(0.8, -1.2, -2.2, -2.2, -1.6, -1.5, -0.4, 1.3, -0.7, -0.9, -0.6, -0.8, 0.6)
Give the entry just left of -1.5.
Answer: -1.6
The second entry from the right -> -0.8
Give the last entry.
Answer: 0.6
The entry just left of 1.3: -0.4
The fourth-last entry: -0.9
Give the entry just left of the centre entry.
Answer: -1.5
Give the 2nd entry.
Answer: -1.2
The maximum -> 1.3
The 3rd entry from the right -> -0.6
Give the first entry.
Answer: 0.8

[ -3 -55  14  15  11 -24  58 -18 -28   6 -71]
Read off the entry just left of -28.
Answer: -18
The third entry from the left -> 14
The second entry: -55
The largest entry: 58
The entry at the centre is -24

[[ 88 285 704 474]
 [649 774 144 301]
 [874 692 603 461]
 [410 381 522 674]
 [261 404 190 464]
 [579 765 107 259]
 [674 694 517  98]
 [458 558 523 453]
 [569 697 479 425]
 [510 647 800 403]]
Rows and columns are numbered from 0.
Read off the entry just left of 381.
410
The entry in row 0 and column 1 is 285
The entry in row 1 and column 0 is 649
Read off the entry directly below 603.
522
The entry just right of 458: 558
The bottom-right entry: 403
The entry at row 0, column 2 is 704
Read off the entry just left of 603.
692
The top-right entry -> 474
The entry directly above 461 is 301
Read off the entry in row 1 and column 1.
774
Read off the entry in the bottom-left corner.
510
The entry in row 1 and column 2 is 144
Read off the entry in the top-left corner.
88
The entry just right of 261 is 404
Read off the largest entry.
874
Read off the entry directly below 261.
579

B = [[20, -14, -4, 34, -1, 21, 0, -4, 8, -3, 8, 7, -14, -18], [28, -1, 8, -81, -24, 7, -21, 10, -17, 13, -21, 16, -11, -20], [-2, 14, 13, -29, 13, 5, 15, -19, 23, 31, -9, -7, -10, -2], [14, 3, 27, -4, -13, 4, -28, -1, -15, 7, -17, 11, -20, -8], [-4, 23, 0, -14, 6, 10, 11, -13, 11, 2, 34, -11, -19, -19], [24, 19, 10, 30, -9, -21, -20, -4, -24, 28, -46, 3, -20, -16], [-15, -6, 7, -39, -15, -11, 13, -7, 0, 7, 11, 6, 8, 13], [-17, -13, 21, 25, -13, -3, 18, -7, -2, -23, 33, -32, 19, 12]]
The entry just left of 12 -> 19
The entry just right of 30 is -9
Which number is the entry just left of the smallest entry?
Answer: 8
